In the rows, 128 means zero.
A single turn carries every row of the set below to another of its rows. Some are shown first; where does it send the rows asked next?
k_731: [168 153 194 147 103 134 139 142 138 131 113 126  98 140 118 134 128 130
 167 123  99 135 134 140 114]
k_356: [167 152 193 143 107 130 139 132 130 130 116 121 100 133 124 133 132 130
 172 123  91 134 132 137 119]
k_936: [148 133 153 129 111 136 137 153 138 111 120 119 198 173 122 135 133 122
 155 129 127 148 130 109  86]
k_854: [148 128 155 132 119 138 137 151 137 103 122 115 196 175 129 132 129 123
 154 131 128 148 129 110  88]
k_454: [142 114 155 176 120 135 158 146 130 118 139 120 194 131 133 131 138 135
 144 124 144 140 131  93 107]
k_794: [148 137 152 125 107 132 137 149 134 118 121 121 202 165 119 136 138 122
 158 127 122 147 129 107  87]
k_49: [168 154 193 144 103 132 139 138 134 132 114 124 100 136 119 134 132 130
 171 122  94 135 133 138 116]
k_459: [142 115 155 176 117 136 159 148 132 120 138 122 194 131 131 131 138 135
 143 124 145 140 132  93 106]
k_951: [149 140  98 152 122 125 133 132 120 126 146 125  80 115 138 136 119 125
 142 122 125 132 118 151 112]
k_683: [146 129 153 123 123 129 138 132 121 104 125 108 200 159 137 133 139 124
 163 130 113 146 124 104  97]
k_139: [127 149  80 152 102 131 136 152 128 134 134 123 128 122 124 141 129 128
 139 116  66 131 127 141 113]
k_137: [167 145 196 147 116 133 138 132 130 118 117 116  97 138 132 132 128 131
 170 126  94 135 131 139 121]
k_185: [129 150  81 157  98 136 136 165 139 135 132 129 126 134 116 141 122 127
 133 117  76 133 131 145 107]
k_167: [148 125 156 131 125 136 136 145 131  97 123 109 195 173 136 131 130 123
 155 133 125 147 127 109  93]
k_186: [147 137 150 121 109 128 138 141 128 118 122 118 203 159 122 136 142 123
 162 126 115 145 127 104  90]
k_305: [126 128  89 164 131 140 134 149 128  99 138 107 117 140 150 133 112 128
 133 126  75 133 125 146 121]
k_503: [126 134  86 157 126 133 135 140 120 108 139 108 122 128 147 135 121 129
 139 122  64 131 123 142 123]
k_336: [142 117 154 174 114 133 159 147 130 123 139 123 196 127 129 132 141 135
 145 122 143 140 131  92 106]
k_220: [143 117 155 175 115 135 159 148 132 122 138 123 195 129 129 132 140 135
 144 123 144 140 132  93 106]
k_314: [150 141  98 155 118 129 133 141 127 128 144 129  79 121 132 136 116 124
 138 122 132 133 120 153 108]
k_698: [142 114 155 175 120 134 159 144 128 118 140 119 194 128 135 131 139 135
 145 124 143 140 131  92 108]
k_594: [149 138  99 154 123 128 133 135 122 124 146 125  78 118 138 136 116 124
 140 123 128 132 119 152 111]
k_112: [167 145 197 150 116 136 138 137 134 117 116 118  95 144 130 131 124 130
 167 127  99 135 133 140 119]
k_907: [149 144  97 151 114 126 134 138 125 134 144 131  80 115 129 138 120 124
 140 121 128 132 119 152 108]
k_100: [146 134 151 121 115 127 138 135 122 113 124 113 203 156 130 134 142 124
 164 127 112 145 125 103  94]
k_737: [168 150 196 150 107 137 138 144 140 126 114 124  96 145 121 133 125 130
 166 125 102 136 135 142 114]
k_633: [168 146 197 151 112 137 138 142 139 120 115 121  95 146 126 132 123 130
 166 126 102 136 134 141 116]
k_17: [142 117 154 173 115 132 159 144 128 124 139 122 197 125 130 132 142 135
 146 122 140 139 131  92 107]
k_742: [129 135  88 169 115 147 134 172 146 110 133 121 116 153 129 136 107 127
 125 124  90 136 132 150 108]
k_151: [129 144  85 164 103 142 135 174 146 125 131 128 121 146 119 139 114 126
 127 120  86 134 133 149 105]
k_143: [126 142  82 151 114 130 136 142 120 123 138 114 127 120 136 138 128 128
 141 118  61 130 124 140 120]
k_79: [150 142  97 153 115 128 134 140 127 132 144 131  79 118 129 137 118 124
 139 121 130 133 121 153 107]
k_668: [128 129  90 169 127 145 134 162 139  99 136 112 115 151 142 134 106 127
 127 127  84 134 129 150 115]
k_613: [149 144  96 150 116 124 134 134 122 133 145 129  81 113 132 138 121 125
 142 121 125 132 118 151 110]
k_663: [150 139  99 155 121 129 133 138 125 125 145 127  78 120 135 136 115 124
 138 123 130 133 119 153 109]
k_248: [146 125 155 127 127 133 137 136 125  97 125 107 197 166 139 131 134 123
 159 132 118 146 125 106  96]
k_428: [142 115 155 174 119 133 159 142 127 119 139 119 195 127 134 131 141 135
 146 123 140 139 130  91 109]
k_570: [149 142  97 150 119 124 134 132 120 130 146 127  81 113 135 137 120 125
 142 121 124 132 118 151 111]
k_938: [142 116 154 173 117 132 159 143 127 122 140 120 196 125 132 131 142 135
 147 123 140 139 131  91 108]
k_335: [167 148 195 145 112 131 138 130 128 124 116 118  99 134 129 132 131 131
 172 124  91 135 131 137 121]

k_683 -> k_100
k_49 -> k_731
Now these:
k_454 -> k_698
k_305 -> k_503
k_613 -> k_907

A single turn carries every row of the set below to another of its rows. Some are shown first; where does it send the rows asked next?
k_525: [138 161 102  99 115 159 163 106 139 151 149  91 103 135 106 143 144 162]
k_497: [125 170  89 139 132 126 118 127 154 174 120  83  78 146  91 133 176 128]
k_839: [138 153 124 131 132  88 152 103 122 161 124 121 100 152 121 108 144 133]
k_158: [150 141  99 137 122 157 132 101 125 131 153 107 145 123 102 139 139 147]
k_721: [132 166 119 148 132 158 111 141 121 142 132  80 131 111 138 133 131 148]
k_738: [138 147  98 156 154 106 132 112 102 148 104  92 105 144 111 141 155 119]
k_218: [143 134 161 116  99 143 127 144 136 168 151 102  87 140 113 125 166 108]
k_828: [140 142 147 105 125 120 131 113 118 160  99 100  97 128 137 111 182 107]
k_376: [102 148 135 115 120 158 103  98 100 136 148  98 122 140  97 132 154 141]
k_776: [156 150 119 140 150 151 133 159 173 147 125 103  84 143 102 133 153 132]
k_174: [138 144 123 117 136 122  90 128  83 140 114 113 114 136 110 101 159 143]
k_689: [131 149 118 118  81 117 176 129 112 139 122 100 114 141 113 123 159 134]
k_848: [128 138 112 103 139 165 129  96 143 144 125  61 112 125  81 111 158 121]
k_850: [159 141 125 130 121 163 113 146 138 142 137  64  87 141  85  97 180 135]
k_282: [142 157 131 157 103 130 117 157 167 140 133 112 114 133 126 107 151 136]

k_174 -> k_848
k_158 -> k_776
Now these:
k_376 -> k_850
k_497 -> k_689
k_282 -> k_738

A single turn carries every row of the set below to another of its rows. Some are shown first; where does it send the rows asked next?
k_976: [127 104 135 133 134 116 109 164 132 146 124 110 130 155 133 116]
k_975: [ 86 100  93 125 125 121 130 122 130 106 114 128 111 115 150 151]
k_144: [113 152 132 150 148 151 142 162 136  94 106 117 107 126 162 130]
k_880: [126 149 115 108 130 177 137 115 153 124 126 139 143 129 119 152]
k_993: [147 143 102 127 107 135 153 155 103 110  83 129 141 130 119 137]
k_701: [ 83 111 105 129 137 118  90 146 125 133 122 128 111 129 128 132]
k_610: [122 115 115  94 118 155 178 137 106 129  97 125 129 145 129 120]
k_567: [108 128 115  99 125 116 140 145  93 132 107 137 126 155 109 114]
k_649: [126  92 108 108 123 131 135 138 130 135  97 107 143 146  93 127]
k_14: [127  84 134 134 119 142 151 140 130 119 113 157 106 121 132 157]
k_602: [119 138 101 130 151 129 140 138 111 146 121 152 127 103 102 116]
k_500: [104 106 117 103 105 159 128 136 140 104  85 119 116 140 161 129]
k_390: [167 114 124 121 124 144 133 140 129 125 118 142 144 107 107 139]
k_651: [121 111 141 121 133 133 169 129 142 107 113 135 137 129 131  92]
k_549: [127  91 103 139 127 125 127 124 130 112 139 120 152 110 150 120]
k_985: [119 135  89 119 140 152  92 141 115 126 121  90 136 145 137 141]
k_901: [ 97 125  72 124 140 141 133 105 113 133 116 140 137 135 149 129]
k_297: [116 118 137 124 162 160 132 170 147 116 105 121 130 109 127 167]
k_574: [ 94 112 112 145 148 143 130 173 135 126  87 106 126 130 114 103]
k_475: [119 147 118 135 119 126 141 138  92 123 137  95 129 134 157 143]
k_370: [100 143 144 126 140 147 121 148 163 100  98 119 109 117 140 118]
k_140: [ 79 125 106 122 132 126 145 110 100 126 123 145 149 123 130 140]
k_561: [130 127  89 155 125 192 116 148 130 130 103 124 119 136 135 145]
k_435: [115 137 123 103 132 171 171 123 122 126 106 131 116 161 123 154]
k_389: [ 92 132  83 132 145 139 142 123 123 105 108 156 118 108 135 155]
k_391: [140 125 111 124 125 128 141 120 116 124 146 112 128 123 153 169]
k_568: [111 147 122 130 121 155  85 111 131 101 107 119 120 134 136 141]
k_548: [119 133 124 154 116 147 124 127 163 127 119 143 120 124 119  97]
k_345: [ 92 117 110 163 135 168  92 147 133 110 106 125 138 137 140 142]
k_729: [135 136 159 144 143 163 130 130 119 125 123 148 114 129 106 150]
k_434: [ 94 139 116 129 103 132 133 122 138 149 116 104 106 121 142 146]
k_170: [127 107 141 156 130 152 138 151 133 103 126  97 131 156 157 118]
k_657: [110 111 109 152 152 171 109 134 147 115 109 129 115 166 145 151]
k_864: [116 113 141 113 152 104 136 166 123 128 114 124 137 150 128 110]
k_705: [119 109 112 128 132  96 109 157 127 128 111 129 138 134 130 104]
k_482: [ 93 103 112 147 140 103 143 147 109 125 122 103 120 143 118 148]
k_945: [109 175 108 153 125 177 137 138 139 117 114 135 125 129 137 127]
k_433: [153 132 118 108 118 158 143 129 152 124  98 142 131 111 124 113]
k_647: [119 141 145 131 144 136 133 142 138 105 103 129  98 169 103 142]
k_340: [138 113 125 117 149 158 139 133 125 137 155 116 161 132 128 142]
k_203: [127 107 132 128 148 156 109 183 116 131 108 129 123 157 107 129]
k_676: [115 160 115 118 144 153 134 126  82 120 117 132 147 111 133 124]
k_619: [122 156 105 144 137 149 143 129 119  98 137 141 138 133 132 174]
k_796: [129  96 119 160 134 177 131 174 132 120 101 125 109 132 136 138]
k_438: [112 110 105 132 127 159 155 163  89 128 111 127 129 114 166 127]
k_527: [125 120 146 129 122 174 150 138 120 130 100 143 142 165 103 130]
k_7: [128 124 118 133 153 163 169 134 117 130 100 163 128 159 116 126]
k_397: [109 149 116 140 139 124 140 141 116  72 119 119 142 154 147 128]

k_705 -> k_864
k_397 -> k_340
k_796 -> k_975
Now these:
k_435 -> k_561
k_144 -> k_391
k_297 -> k_434
k_651 -> k_170
k_568 -> k_676
k_7 -> k_657
k_203 -> k_701
k_14 -> k_500
k_880 -> k_945
k_140 -> k_527
k_370 -> k_475
k_649 -> k_574
k_985 -> k_602

A single turn carries every row of the set below to another of its rows. Some are shown first; where does it send the rows asked next?
k_874: [100 173 132 143 147 148 126 123 119  99 137 144 120 134 121 119 127 137
 150 134 155 145 149  57 132 104 135 128 104 133 123 121]
k_710: [112 143 136 137 141 129 123 114 131 109 142 139 111 129 122 133 130 119
 117 137  96 139 136 207 131 133 131 137 123 124 131 131]
k_954: [108 114 125 131 129 149 122 120 134  56 145 137 151 131 118 177 121 111
 167 130 133 136 136 131 123 123 116 138 112 110 129 141]
k_71: [ 94 118 145 128 147 151 112 135 124  89 147 140 158 147 122  96  95 135
 134 143 163 133 137 112 111 122 145 127 130 113 123 139]
k_700: [112 144 128 134 142 125 121 128 135 153 142 125 147 128 129 192 150 123
 115 128  95 131 138  87 131 133 161 134 125 127 122 131]
k_557: [108  95 138 128 144 126 120 129 118  87 139 130 141 130 126  85  96 133
 140 134 153 135 139 104 128 124 135 137 134 133 129 150]
k_364: [117  95 129 140 156 120 125 107 145 137 138 151 117 129 119 152 125 113
 128  93 157 146 146 162 134 134 121 127 118 135 119 140]
k_307: [101 159 143 136 132 130 123 112 144 130 141 132 106 129 129  86 148 124
 168 171 131 148 145 138 122 147 141 137 125 103 103 111]
k_285: [113 107 123 130 128 141 125 118 132  56 142 135 145 125 120 173 121 110
 168 127 130 137 137 128 128 123 114 142 114 116 132 144]
k_775: [117 140 139 130 140 132 132 116 136 110 134 140 111 130 126 134 126 116
 110 141  92 139 137 200 130 125 132 149 126 114 130 128]
k_343: [106 162 128 142 145 134 129 121 115  98 134 139 113 126 123 114 127 136
 153 131 150 146 149  53 142 104 130 134 105 142 128 127]
k_551: [108 139 125 138 138 112 119 133 125 155 147 123 146 123 127 186 156 123
 122 125  95 137 136  91 137 135 158 134 120 139 138 135]
k_982: [107 149 134 139 132 105 126 112 130 133 140 120 102 123 129  79 142 115
 170 175 113 141 134 134 141 136 123 145 122 118 121 120]
k_350: [115 161 130 146 155 111 122 104 130 147 134  90 160 105 119 121 149 139
 119 136 124 137 142 110 148 131  97 137 127 161 111 141]
k_109: [110 139 128 138 139 122 118 128 133 150 147 127 143 121 128 188 160 129
 123 118 105 140 145  93 131 146 167 127 125 137 123 132]
k_994: [117 186 124 128 129  90 129 140 119 120 151  81 101 119 139 153 135 103
 124 128 134 126 134 113 121 124 140 147 118 141 140 123]
k_674: [ 95 186 142 139 151 143 121 121 137 152 139 108 184 128 118 132 151 142
 109 150 138 145 140 118 123 122 111 139 120 128 119 123]
k_3: [111 113 122 133 132 143 121 116 132  57 145 132 149 130 117 176 117 108
 167 131 126 129 132 129 129 120 110 137 113 115 128 144]
k_816: [105 168 138 138 142 126 121 106 140 135 139 121 112 138 126  93 131 112
 159 186 111 125 129 133 131 127 123 138 123  99  99 114]
k_944: [101 116 134 137 157 134 106 124 116  90 149 123 153 145 118  96  83 125
 134 146 144 112 123 108 130 113 124 121 128 129 118 149]
k_108: [104 173 127 147 152 140 123 118 115 100 137 136 119 134 120 120 120 132
 149 138 145 133 142  54 141  99 124 125 103 139 121 126]
k_552: [118 200 131 124 136 115 128 134 135 118 148  86 107 129 140 163 128 106
 115 133 139 119 138 110 106 124 148 142 124 121 113 114]
k_398: [115 152 145 127 139 129 141 118 145 144 121 110 160 102 130 119 162 150
 116 131 144 166 163 107 126 136 122 159 135 137 117 127]
k_999: [105 113 126 143 157 113 122 119 130 146 144 146 136 147 115 156 114  99
 120 115 141 133 121 164 141 107 102 133 104 128 146 138]
k_402: [121 139 137 132 144 133 128 107 139 107 135 138 105 126 124 135 126 119
 114 134  95 136 142 201 130 134 133 140 130 121 116 131]
k_852: [115 187 130 126 127 106 126 137 131 114 152  91  97 115 140 154 146 115
 128 117 153 138 149 118 106 144 158 138 123 137 123 118]
k_240: [114 112 138 129 158 140 134 113 155 142 128 156 133 148 124 163 111 105
 108 114 150 138 139 154 122 109 120 144 118 101 117 127]

k_109 -> k_551
k_944 -> k_71
Now these:
k_240 -> k_364
k_775 -> k_402
k_674 -> k_398
k_285 -> k_3
k_852 -> k_994
k_108 -> k_874
k_816 -> k_307

